(in the rows, 128 means zero)
Each path below is one point turned by a fixed rotation once a step. After each direction that follows a path, write how fast that rotation turns it, in degrees each step (0 if it stays still).
Each turn is a multiple of 5 degrees from 10 to 175, or 0.
Each row of a path follows its step; steps can be skipped.
path 1
step 0: [139 124 118 127 126 129 117 117 109 127 135 131 120 122 142 113 119 137
 137 128 127 128 135 116 129 120 125 127 123 129 118 128 133 126 126 119
 124 122 123 140 150 129 140]
step 1: [143 131 115 132 130 122 121 136 129 118 132 139 128 121 130 119 122 126
 127 121 126 118 135 137 124 124 105 139 140 123 130 125 120 118 127 135
 128 117 116 148 125 125 129]
step 2: [124 123 118 116 119 126 130 124 125 130 122 142 133 134 123 120 142 129
 120 118 135 123 131 130 120 127 128 126 126 124 136 105 124 115 143 134
 125 123 123 139 147 131 140]
step 3: [137 115 123 120 128 122 134 129 111 130 123 144 120 122 147 126 134 135
 128 129 132 129 123 131 132 128 126 112 132 126 126 130 135 117 115 122
 141 119 132 144 143 125 132]
step 4: [142 130 129 131 117 131 130 140 137 136 128 133 132 133 134 126 148 123
 136 132 124 124 137 149 116 125 110 124 144 125 128 123 127 127 118 127
 137 120 118 137 129 136 134]
step 5: [131 118 126 123 120 139 141 123 122 131 124 132 138 125 129 125 142 129
 124 122 123 130 126 141 123 126 122 131 111 120 140 118 145 134 141 115
 134 129 121 136 143 141 127]
step 6: [126 114 127 125 126 125 147 123 119 125 121 134 125 114 133 137 128 129
 126 129 122 122 120 137 128 118 132 134 140 123 118 138 134 131 114 121
 144 114 108 130 140 129 126]
step 7: [128 123 130 135 113 128 124 123 125 134 135 129 119 134 131 141 140 141
 133 131 126 130 138 137 120 117 117 140 141 120 135 120 121 132 118 132
 126 131 108 120 138 144 125]
step 8: [129 113 119 135 132 134 135 114 126 123 127 144 122 137 122 148 137 131
 121 117 121 132 126 140 140 133 119 139 116 121 139 130 138 125 130 127
 129 138 122 137 130 130 120]
step 9: [123 126 120 131 119 122 140 118 137 129 120 135 121 137 124 148 137 119
 120 119 131 116 130 124 136 128 137 121 151 134 123 134 135 127 123 121
 138 127 115 121 137 127 125]
step 10: [124 129 137 136 114 121 123 118 125 126 133 126 118 140 134 137 140 129
 140 127 128 133 142 117 136 115 117 121 128 137 140 129 136 132 119 115
 134 142 125 132 133 143 122]
Directions:
[125 131 128 132 124 125 131 131 127 132 129 128 130 129 125 130 127 129
 132 127 131 130 133 128 127 129 129 128 127 130 129 122 129 128 129 128
 125 124 128 124 130 130 132]  140
[128 130 132 128 133 127 127 131 127 129 129 130 124 129 132 130 129 131
 130 132 129 132 132 126 122 127 126 127 129 128 122 130 130 125 127 126
 126 130 124 129 127 130 127]  110
[129 131 133 126 125 131 127 127 124 124 129 124 125 127 127 130 129 129
 127 124 127 127 135 131 127 128 123 128 128 127 129 126 127 130 127 131
 130 128 130 129 124 124 130]  115
[129 125 129 126 128 130 128 129 128 129 131 127 133 130 126 129 127 130
 125 133 129 127 132 127 125 125 132 129 127 132 128 131 129 126 129 129
 125 124 134 127 124 127 123]  0
path 2
step 0: [129 142 129 119 134 126 134 141 130 131 139 130 134 145 145 135 120 143
 142 132 128 142 121 134 137 126 130 111 129 138 133 143 139 122 131 133
 126 133 131 131 118 114 117]
step 1: [114 115 103 128 132 122 124 135 120 124 116 128 138 134 136 138 124 126
 133 124 127 133 133 122 133 129 128 133 130 110 143 131 125 124 124 139
 112 120 110 137 114 127 127]
step 2: [129 129 125 138 130 125 133 113 127 123 114 138 131 136 145 124 123 145
 129 130 127 144 127 127 121 128 140 136 115 145 119 117 127 129 141 126
 128 126 123 133 111 113 142]
step 3: [146 117 127 115 136 133 131 112 126 132 124 133 127 136 126 130 136 106
 119 136 114 137 135 127 136 127 139 119 124 133 137 121 136 128 122 124
 113 133 109 140 126 130 128]
step 4: [137 119 125 139 131 137 126 127 129 141 137 134 121 150 124 121 126 133
 127 139 122 136 111 131 123 112 116 135 123 129 128 150 122 145 136 126
 129 130 125 139 121 129 138]
step 5: [134 138 118 129 135 126 127 126 133 140 132 134 138 136 125 140 126 117
 151 132 113 134 115 129 138 140 122 118 105 125 136 128 132 124 134 140
 126 121 124 125 140 120 116]
step 6: [119 125 116 110 122 141 123 137 132 132 130 121 137 136 141 135 119 147
 133 127 124 137 137 141 124 136 114 129 121 125 119 136 136 136 131 138
 114 132 125 140 111 131 126]
step 7: [128 137 106 134 129 131 145 125 123 117 124 141 128 132 134 130 119 139
 143 122 126 142 139 120 132 124 133 140 118 124 149 115 126 125 126 118
 120 132 118 131 130 131 132]
step 8: [121 124 140 118 139 126 134 120 139 115 118 140 125 144 134 132 117 127
 113 135 122 142 127 125 149 134 140 131 124 130 114 130 129 137 134 133
 121 140 121 139 121 128 139]
step 9: [141 113 127 150 122 131 133 116 129 123 125 128 137 142 118 131 123 117
 126 136 124 130 127 137 121 127 134 124 126 125 152 129 139 150 133 126
 119 120 121 138 129 133 131]
step 10: [145 128 136 129 138 131 128 130 124 140 135 134 132 129 134 142 117 133
 137 140 113 145 109 139 134 130 132 131 126 129 123 146 132 127 137 115
 137 134 129 130 117 120 116]
Directions:
[128 129 129 125 129 129 129 125 130 131 131 124 130 125 127 129 129 127
 135 127 128 130 126 127 130 126 124 125 129 126 131 131 126 131 129 131
 132 126 132 126 123 129 125]  65
[129 126 128 131 130 130 127 129 127 130 131 130 124 130 129 127 125 130
 127 130 129 126 128 128 131 124 126 132 131 125 132 127 126 123 124 126
 130 131 125 126 124 131 122]  115
[129 126 130 126 132 129 127 120 127 126 124 133 129 129 126 126 127 127
 127 128 127 130 128 130 126 125 129 125 131 125 129 125 129 128 126 127
 132 128 130 127 127 131 134]  65
path 3
step 0: [128 123 125 136 129 117 137 145 139 128 127 129 109 109 135 119 128 126
 134 139 123 133 118 128 125 148 123 132 115 137 125 131 130 134 128 114
 126 141 128 133 130 132 132]
step 1: [128 117 130 124 127 123 141 129 126 137 130 125 124 111 129 136 124 108
 128 118 129 130 130 122 125 118 118 133 123 141 113 134 123 127 129 120
 124 130 144 147 133 120 115]
step 2: [125 118 126 120 129 117 124 135 112 135 133 136 133 123 135 125 148 114
 142 112 121 142 128 128 134 125 126 119 116 119 128 129 133 140 133 128
 120 135 136 125 139 130 122]
step 3: [121 120 116 134 136 126 119 132 137 129 135 130 143 111 137 120 131 123
 121 134 117 120 119 136 137 136 122 125 118 129 143 143 138 122 131 125
 114 128 140 126 134 128 119]
step 4: [113 119 124 126 137 117 122 138 131 134 125 134 126 111 127 135 127 123
 125 138 134 138 123 114 121 135 117 129 111 135 138 125 119 122 114 129
 125 136 136 134 127 117 143]
step 5: [126 120 126 131 119 107 129 130 122 129 124 140 124 108 117 138 120 121
 124 132 121 140 127 128 130 121 138 129 133 126 117 126 136 127 134 126
 123 130 143 138 150 126 133]
step 6: [124 117 121 120 123 132 131 150 126 146 133 136 121 128 137 126 132 126
 119 121 134 127 116 129 115 129 127 128 123 122 131 128 137 139 138 124
 114 128 138 127 147 138 122]
step 7: [127 135 127 135 137 118 140 127 135 123 124 136 132 118 139 120 142 119
 122 121 123 121 110 131 118 125 118 133 115 131 131 141 122 122 114 128
 118 134 134 129 147 133 126]
step 8: [119 120 128 113 134 104 130 132 140 127 120 133 119 104 131 122 133 120
 144 131 136 131 117 119 129 135 132 123 121 139 122 135 131 129 132 127
 132 128 132 128 124 127 125]
step 9: [121 115 121 137 126 132 133 130 131 141 134 122 116 113 129 140 127 112
 136 133 126 138 128 133 142 134 127 124 121 124 122 140 127 136 130 118
 127 134 131 145 147 126 122]
step 10: [131 120 118 136 126 118 116 141 117 137 135 128 134 120 138 126 138 122
 124 109 123 124 124 121 127 119 126 134 112 135 133 123 122 137 138 114
 121 136 140 137 133 120 125]
Directions:
[132 129 130 125 130 131 133 132 128 125 126 127 127 129 127 125 131 123
 126 125 125 129 130 126 125 128 125 126 130 126 124 127 131 125 127 128
 124 125 129 124 128 127 126]  70
[129 132 133 127 130 124 129 125 126 127 126 126 131 126 129 130 127 126
 128 126 129 130 126 126 122 121 128 129 128 130 130 127 125 127 126 129
 132 130 132 128 126 124 128]  115
[131 129 128 130 126 127 128 125 131 125 128 129 126 131 129 127 131 127
 128 130 130 128 126 132 128 133 128 132 127 133 133 125 125 128 128 129
 122 127 132 124 127 125 127]  95
[129 126 127 123 128 128 125 128 131 130 127 131 130 126 128 128 126 129
 127 126 133 120 130 125 128 127 128 129 131 133 129 128 129 126 134 127
 127 124 130 130 126 126 125]  155
[126 126 128 127 130 127 128 126 123 128 127 125 125 127 128 127 127 124
 126 131 132 129 133 129 129 130 129 125 129 135 124 125 126 124 130 131
 130 129 128 127 131 132 128]  95
path 4
step 0: [132 129 122 135 126 131 140 124 122 141 134 144 107 133 130 146 121 140
 126 131 125 136 137 131 127 134 131 128 132 126 134 147 119 131 124 115
 139 135 127 124 127 141 129]
step 1: [147 132 132 130 126 128 114 137 139 134 138 132 133 131 129 127 124 139
 131 136 131 139 112 130 129 121 137 132 126 121 121 134 104 130 131 115
 118 134 139 128 128 129 120]
step 2: [138 125 141 126 126 122 117 122 124 131 124 142 129 135 121 131 135 121
 116 127 126 126 127 144 130 120 114 116 125 112 115 126 124 126 121 119
 122 105 129 131 130 127 139]
step 3: [128 129 125 132 125 136 135 112 131 142 119 129 111 149 129 144 131 122
 129 131 115 133 118 119 118 122 127 122 126 127 124 128 125 121 115 118
 137 133 119 115 133 130 133]
step 4: [144 134 121 137 117 128 127 114 133 135 141 132 121 123 135 128 125 137
 139 127 118 128 137 130 121 119 136 142 112 125 130 132 117 136 122 122
 116 130 140 121 119 140 125]
step 5: [138 135 137 131 116 139 109 135 123 127 128 127 124 117 115 136 123 131
 124 137 137 130 132 124 132 132 109 124 124 116 128 134 112 126 129 114
 115 122 132 127 134 131 138]
step 6: [127 121 145 133 132 142 116 123 132 139 125 127 135 130 127 132 147 124
 134 133 120 122 118 130 119 119 126 110 117 129 115 125 125 119 127 113
 138 128 124 117 127 125 130]
step 7: [133 126 129 126 123 139 133 109 131 124 119 133 118 135 147 127 123 128
 128 127 119 121 138 121 113 109 117 135 121 134 120 135 128 141 126 125
 133 118 133 122 129 142 127]
step 8: [136 129 122 136 125 132 124 126 128 131 126 122 116 121 125 140 118 136
 147 128 134 122 126 124 133 124 110 137 117 120 138 132 110 119 128 127
 136 138 137 137 129 143 136]
step 9: [134 131 134 137 125 146 122 137 122 129 139 145 133 116 125 124 139 128
 136 138 125 134 127 131 130 129 122 117 115 118 112 145 128 122 140 118
 133 134 131 133 123 131 125]
step 10: [131 132 140 116 129 130 127 113 138 124 121 136 138 133 135 126 120 132
 124 126 138 130 125 117 124 111 123 107 130 128 113 136 122 130 133 118
 143 119 134 123 137 131 135]
Directions:
[133 130 135 125 130 128 126 131 128 129 129 125 129 127 127 129 131 126
 126 130 122 130 129 124 131 130 129 124 128 126 129 129 129 127 127 130
 129 127 133 133 128 127 128]  95
[129 129 126 128 126 131 130 127 123 128 134 130 128 128 125 130 126 128
 132 125 128 129 133 124 127 127 130 128 130 124 131 127 131 125 128 128
 125 134 129 129 126 131 129]  85
[129 130 123 128 130 127 126 125 125 129 128 124 127 125 128 131 124 129
 121 127 132 128 130 129 126 127 125 123 131 127 127 131 132 129 127 128
 129 125 130 129 129 131 128]  140
[128 133 127 127 126 126 131 120 131 130 129 126 129 126 126 128 131 127
 125 129 127 128 128 126 131 132 128 130 127 127 126 126 130 125 128 127
 122 129 129 123 130 125 130]  40
path 5
step 0: [136 130 122 113 145 108 129 127 141 136 130 136 118 137 136 147 131 128
 130 123 122 132 123 126 123 133 117 122 119 121 130 123 122 122 110 125
 117 128 118 130 145 130 126]
step 1: [121 137 129 132 133 126 128 123 121 129 124 127 141 129 127 132 109 126
 128 147 137 131 135 125 117 134 129 120 137 149 130 117 123 120 130 146
 118 125 130 134 142 112 137]
step 2: [136 128 130 131 136 118 129 111 120 122 132 134 136 134 120 139 132 138
 121 130 143 138 133 137 125 120 110 136 119 122 128 126 148 127 143 111
 121 135 127 136 131 129 124]
step 3: [116 125 130 116 127 124 137 123 115 137 130 128 119 118 114 128 122 124
 132 120 133 103 115 121 133 138 120 124 140 122 132 121 132 119 136 127
 121 134 118 117 146 127 135]
step 4: [130 137 128 135 146 129 130 124 129 135 131 132 137 143 134 112 123 119
 138 128 137 127 118 108 131 114 124 149 127 129 147 133 130 137 135 135
 128 129 128 138 128 128 134]
step 5: [124 119 113 130 132 117 127 115 114 120 112 125 137 124 135 131 139 143
 125 119 118 115 118 124 127 128 127 133 140 123 125 137 130 119 132 124
 124 110 121 139 123 114 121]
step 6: [122 110 137 136 125 145 131 113 115 132 131 125 116 137 109 122 130 136
 131 131 130 125 130 121 132 111 126 134 140 136 124 127 124 144 127 136
 130 121 141 113 128 124 128]
step 7: [123 130 117 133 115 112 119 135 130 128 137 133 127 122 129 117 145 131
 134 121 124 120 131 111 124 118 123 138 125 117 128 142 146 124 112 128
 137 137 143 127 125 134 128]
step 8: [122 136 122 116 134 136 136 132 121 120 130 135 125 135 126 126 121 132
 140 125 115 111 129 148 136 123 133 130 136 138 126 145 113 123 109 135
 141 123 128 128 122 125 131]
step 9: [136 119 140 143 142 115 123 133 141 133 125 128 118 126 130 143 129 129
 126 127 119 132 139 127 125 122 116 131 117 128 126 131 122 145 107 136
 123 118 139 133 123 118 128]
step 10: [119 137 126 133 124 123 114 132 118 111 123 126 125 121 119 128 110 139
 117 132 128 125 143 132 127 139 140 117 135 133 116 125 143 118 117 133
 127 127 144 134 130 133 136]
Directions:
[133 128 125 125 128 124 125 127 123 125 125 129 126 129 131 127 125 128
 124 127 123 130 128 125 128 129 125 130 124 126 127 127 131 124 128 125
 129 127 128 125 126 133 127]  145
[129 128 126 126 125 126 126 124 131 132 129 128 131 120 126 133 129 127
 127 129 128 128 124 125 127 130 127 130 126 127 128 132 126 127 127 125
 127 126 131 130 126 128 131]  160
[127 125 131 127 121 130 126 127 126 125 129 128 128 126 124 127 130 128
 130 129 126 128 127 128 128 121 125 126 125 129 127 124 131 125 128 125
 131 134 127 130 130 128 132]  85
[131 123 132 127 127 130 127 130 126 133 130 123 124 130 127 134 126 129
 126 122 129 126 128 125 128 129 126 129 129 128 130 124 126 129 124 129
 126 129 128 127 129 129 126]  120
path 6
step 0: [123 124 128 125 138 126 130 128 113 130 139 122 140 134 138 121 142 131
 128 136 137 132 132 117 125 134 120 139 121 130 133 134 121 143 128 126
 124 107 134 135 135 122 134]
step 1: [133 129 133 129 138 124 120 119 129 142 134 128 127 122 129 136 123 124
 119 143 131 138 128 115 138 138 111 118 139 121 124 116 117 130 136 130
 130 121 126 133 130 118 134]
step 2: [134 130 121 145 124 128 127 133 130 134 129 122 130 125 127 135 127 123
 115 140 126 116 124 130 136 117 128 116 119 135 136 118 129 143 125 132
 125 134 120 132 145 110 126]
step 3: [137 126 130 119 128 122 130 133 108 132 130 123 140 133 136 118 134 131
 127 135 120 127 125 121 123 113 125 126 128 131 146 130 133 140 140 138
 123 118 123 118 135 128 130]
step 4: [124 128 130 123 126 132 126 122 126 137 141 122 136 125 122 133 113 127
 124 144 126 125 120 109 125 138 132 134 146 118 140 131 115 136 129 136
 122 120 131 133 125 129 135]
step 5: [135 132 131 144 130 131 128 134 122 139 134 126 130 124 123 128 116 124
 119 142 126 116 125 137 136 130 127 120 126 120 126 116 132 146 124 116
 127 113 130 137 119 125 119]
step 6: [138 137 135 134 138 138 118 141 114 131 136 137 134 125 140 113 129 117
 127 131 128 123 123 118 126 122 129 116 124 128 130 122 136 134 132 145
 126 131 129 122 135 127 116]
step 7: [128 130 125 120 120 132 136 137 116 126 127 137 137 126 129 126 136 134
 127 141 125 129 125 113 131 134 135 129 139 124 130 133 118 132 119 149
 111 123 118 140 127 122 125]
step 8: [123 124 134 128 133 128 134 128 119 129 133 126 137 130 129 138 117 132
 133 142 132 131 124 132 130 137 128 115 119 125 135 127 121 128 124 127
 133  98 136 143 130 122 118]
step 9: [133 137 134 140 141 130 125 125 125 141 144 136 135 132 132 120 130 112
 128 137 130 134 140 114 127 126 123 125 113 129 127 119 118 132 126 122
 127 127 131 128 131 114 123]
step 10: [133 124 121 131 134 129 131 120 119 133 127 131 133 116 137 127 142 130
 119 137 138 134 129 123 134 128 122 125 128 125 126 119 128 146 126 147
 115 132 115 137 143 126 134]
Directions:
[128 129 127 127 126 129 126 130 124 127 126 123 130 128 128 131 128 134
 127 130 128 129 132 124 124 128 130 128 126 130 132 131 124 125 126 127
 128 125 129 129 125 134 128]  90
[131 129 128 131 128 124 129 127 131 130 128 125 124 127 129 130 127 128
 128 126 125 131 126 130 131 130 132 129 129 125 128 126 122 128 126 133
 124 129 126 132 130 132 129]  125
[127 132 124 129 132 129 123 125 130 127 127 126 128 127 128 124 129 128
 128 130 129 125 132 131 130 125 128 124 125 125 129 125 126 128 125 131
 130 130 123 124 124 127 127]  95
[134 126 131 129 124 131 126 130 132 129 127 132 135 125 133 128 126 127
 129 127 125 129 131 130 128 126 126 126 124 130 129 126 128 130 126 127
 127 132 128 128 129 131 130]  100
[129 126 130 128 131 126 125 132 126 129 128 128 126 133 132 126 128 128
 130 125 127 133 124 132 129 130 125 124 125 125 131 131 126 128 130 128
 129 126 131 122 127 129 129]  135
path 7
step 0: [131 134 117 144 148 137 120 133 136 127 127 130 132 119 128 118 119 140
 133 131 114 127 140 133 126 132 135 129 129 136 125 132 131 135 127 126
 135 119 126 123 127 143 134]
step 1: [119 132 126 138 142 124 119 137 132 137 131 132 128 109 118 119 111 135
 130 142 125 137 134 127 133 132 130 117 123 134 128 134 128 121 122 120
 130 122 121 136 131 137 131]
step 2: [122 137 131 136 141 135 122 137 125 145 126 124 128 115 121 124 124 138
 128 134 135 136 132 119 137 128 145 122 131 135 129 123 122 134 125 134
 122 123 108 129 127 127 125]
step 3: [126 130 118 133 145 129 120 120 130 144 120 126 140 113 125 114 133 134
 125 121 122 129 127 121 122 117 138 121 133 135 132 122 117 133 128 129
 125 126 116 124 127 140 127]
step 4: [114 121 124 130 135 129 115 129 127 133 131 132 136 118 113 115 122 121
 122 128 136 129 123 126 129 121 135 115 123 137 132 127 110 125 124 129
 128 132 127 120 133 148 129]
step 5: [121 129 135 129 131 142 123 123 129 125 128 124 131 123 118 120 122 128
 125 134 133 136 130 124 133 138 142 128 136 137 135 125 108 130 123 145
 134 125 123 113 137 142 128]
step 6: [132 119 121 134 132 140 126 118 134 130 114 130 127 116 122 120 122 138
 131 127 118 125 140 135 125 133 133 129 138 141 137 127 120 125 122 144
 131 129 126 125 133 146 138]
step 7: [121 125 123 137 136 133 120 139 129 124 115 136 130 121 111 116 111 137
 131 135 124 115 138 128 134 128 126 125 125 142 120 130 123 122 121 134
 134 133 128 124 134 134 138]
step 8: [130 143 138 133 141 137 127 131 131 125 122 133 130 118 115 125 115 134
 128 149 123 126 141 120 127 126 136 118 133 140 120 126 121 129 129 134
 134 118 122 127 134 128 126]
step 9: [127 135 129 136 151 137 127 125 137 136 124 138 122 108 127 123 128 130
 125 128 122 124 143 132 131 124 142 113 139 137 125 132 128 129 129 128
 120 124 124 130 122 136 130]
step 10: [119 132 122 136 151 124 119 129 130 137 134 133 127 114 121 115 118 135
 127 120 131 126 124 114 143 124 135 118 134 137 122 127 122 119 126 126
 128 128 132 123 122 134 129]
Directions:
[132 127 127 128 130 127 129 129 124 127 127 129 127 129 130 129 130 130
 130 126 128 132 129 130 128 127 132 126 124 127 127 126 125 128 130 134
 131 120 130 124 130 123 126]  125
[131 124 126 131 132 128 125 129 129 127 127 127 128 129 126 130 131 132
 130 124 127 124 123 127 126 123 126 131 128 130 128 130 129 127 126 127
 130 127 129 126 121 130 131]  110
[130 132 129 124 129 129 127 133 131 127 130 129 126 124 129 128 125 131
 133 129 125 125 127 130 126 130 125 125 127 124 126 130 131 128 130 133
 128 130 127 127 126 128 124]  45
[131 129 128 129 126 122 127 126 127 129 132 132 127 125 129 127 128 134
 127 127 129 128 124 128 130 127 133 130 127 129 127 132 129 132 127 124
 125 129 125 128 131 129 125]  40
[124 129 129 126 129 128 126 127 125 126 134 127 130 126 128 130 129 132
 128 130 136 123 131 127 126 129 126 131 126 131 129 127 127 127 126 130
 128 125 129 130 128 125 128]  120
